Rows are one point carried round by a steady rotation, each followed by how many steps it has turned.
The counts run from 0 to 471.
[-15  16  -2   0 -11  19  16  12  16  22   1  17  15 -16 -10 -22   1  19
 -16  10  10  15 -34 -18   4  -5  -3  17 -28  23  11  16  10 -22  -6   5]
317
[ -2  14  21  -8  -6  17  16  12  12  29 -33  13  32   5  -7   7  -2  14
  -6  13 -27  -4 -20 -16   3  -8  -2  32  -1   9   3  16  12  -7   1  19]
427
[-11  13  22  -2 -22  11  11  -2  21  30 -20  11  25  12  -7  -7  12   6
  -8   9 -30   7 -33  -4   3  -6 -10  32   5   4   3   3  -5 -18  -1  19]
175
[ -8  -1  27 -27 -20  22  11  -1  14  25 -24   5   3  11   5 -12  -8   9
  -7   7 -18  -6 -14 -12  28  -1   8  16  14  14  -8   1 -22 -33  17   9]
215
[ -1   2  17 -12 -27  17   2  12  32  17   5  19  -4  -4  12 -25  -5  16
 -16  -3   2  28 -26 -11  17  -6  -3  -1  -9  28   3   9   0 -33   5  -5]
307
[ 10  12  11  -4 -16  19  13  -1  17  26  -2  17  13 -15  10 -16  -5  28
 -13  -5   3  16 -28 -23  21   3   6  21 -13  23   4  12  11 -27  18   6]
66
[-30  -3  11 -19  -4  37  16  12  18  29 -21   7  12   1 -22  -8 -12  21
  -4  20 -14  -8  -6 -16  15   0   1  15   0  12   5  28  -8 -11  -9   9]
460
[  5  15  17 -17 -22  18  21  12   2  31 -11  19   4  -3  14 -12   3   9
  -4   3  -2   3 -30 -24  14  -8   6   7 -32  21   8   8  25 -19   6   7]
283
[  4  -5  20  -1 -19   6  -7  -8  21   6 -14  16  17  14  -8  -5   2  17
 -29  -8 -18   7 -22  -6  11  -2  -8  16 -13  12   1   5  -5 -46  29  17]
378
[ -5  -1  29 -37 -13  15  14  20  23  16 -18   7  -7  25  -9 -14   1  -4
 -14  19  -2  11 -12 -14  22   1   0 -17 -18  24  -5  15 -10 -19   1   0]
255
[  7   1  32 -18 -18  18   4   7  28  23 -28  12  15  12   9   3 -10  13
  -8   2 -31  10 -14 -10  19  -6  -2  19  22  15  -9  12  -6 -20   8  12]
434
[ -7   8   5  -7 -13  11   3  19  34   0  -3  13   6  -4  -7 -15  -9  11
 -28  10  10  31 -26 -11  14  -5  -8  -1  -9  35  -7  16 -17 -32  -7   0]
328
[  6  -1  11  -4 -16   7  -7   3  19  -7 -18  15  12   6  -1   0 -12  14
 -34  -5  -7  10 -20 -10  18  -6  -5   7  -9  27 -10   8 -15 -52  21  14]
362
[  0  10   9  -4 -23   8   5   7  33   9   2  13   5  -3   2 -19   0  12
 -24   1   6  34 -34 -10  18  -1  -7   4  -7  31  -7   8 -15 -35   2   3]
325
[ -4  -4   7 -11  -4  24   1  18  33   6  -4  15   7 -10  -7 -13 -20  28
 -24   6   9  22 -10 -17  17   0   0   0  -9  33  -1  26  -4 -30   5  -4]
74
[ -7  -2   3  -6  -4  17   0  12  34  -1  -6  12  10   1 -21  -7 -11  21
 -30   6   6  26 -15 -13  20   5 -10  -3 -16  32  -7  30 -13 -29   0   7]
92
[ -9   4   5   4 -13  16   2   8   4   9 -27  22  27   3 -13   9  -4  16
 -20  -1 -24 -10 -23 -14   1 -14 -12  18 -28  11   7  21  16 -30   2  24]
135
[ -4  10  15 -25  -9  21  18  33   7  19 -20  18   4   1   0  -9  -9   6
  -9  18   2   1 -16 -24   8 -12   4  -7 -33  26   7  20  21 -15  -9   0]
278
[  8   1  24 -23 -27  18   4  18  23  18  -7  20  -8   2  22 -16  -8   9
 -11  -1  -3  19 -20 -17  19 -10   3  -8 -12  29   0   8   8 -31   6  -3]
289
[ -1   1  32 -35 -21  13  16   5  20  24 -13   6  -8  26  -3 -16   9  -3
 -11  10  -6  12 -19 -13  27   6   0 -10 -15  20  -6   7 -11 -22  11   6]
252
[ -4  18  -3   6  -7  10  12   6   0   5 -21  15  28  -9 -12   1  -6  16
 -27   5   2  -3 -30 -19   9  -6  -2  23 -28  23   0  12   1 -36   9  20]
354
[-26   2  15 -25  -3  30  22   8   2  31 -23   6  11   6 -20 -14  -6  15
  -5  22  -7 -22 -10 -18  13   0   9  17 -14   9   8  14  -5 -22   6   8]
225
[  5  13  22 -24   0  12  15  37  24  12 -18  14   9   3  -1 -12 -10   8
 -19  23   9  18 -14 -20   4  -8   6  -3 -17  33   2  17  10 -16  -4  -8]
39
[-10  -2  28 -28 -22  21  15  -7  13  32 -12   4  -3  18  -5 -20   6   8
  -6   7 -12  -4 -17 -12  29   7   6   8  -5  10  -1   2 -15 -30  21   9]
232
[  4   1   8  -6 -15   8  -1   4  28  -5 -15  13  10  10 -12   6  -6   9
 -31  -3  -7  25 -21 -10  24   1 -15  -4 -15  30 -17  22 -15 -33   4  17]
108
[-12   7  17 -11 -11  30  17   1  10  39 -25  12  22  -2  -5  -3  -6  22
   1   8 -24  -9 -17 -18  14  -2   4  33   4   6   5  16   6 -12   4  17]
446
[-10  23  -7   4  -6  11  18  11  10  10 -10  13  24 -13 -15  -9  -1  14
 -24  12  11  12 -36 -18   7  -4  -5  19 -28  27   0  16  -1 -26  -6  13]
335
[-16   9  18 -26 -10  21  28   3   3  35 -15   5   5  15 -21 -17  12   5
  -5  19  -3  -9 -22 -19  17   7   5   8 -32   9   7  12   3 -15   7  11]
245
[-21   4  17 -22 -10  28  24  -1   0  36 -20   5   9   7 -16 -17   2  13
  -3  16  -9 -20 -16 -18  18   3  10  20 -15   6   8   9  -4 -22  12  11]
227
[  7  16   6  -1 -21   3   6  -1  19   2 -10  12  13  -3   3  -6  -1  10
 -28  -3   3  23 -36 -12  22  -2  -6  12 -10  31 -13   5 -17 -40  10  14]
342
[-24  -1  19 -32  -1  26  20  18  12  24 -19   5   2  16 -26 -17  -2   6
 -11  27  -1  -9  -7 -16  13   3   5  -2 -24  16   6  20  -5 -17   0   2]
241
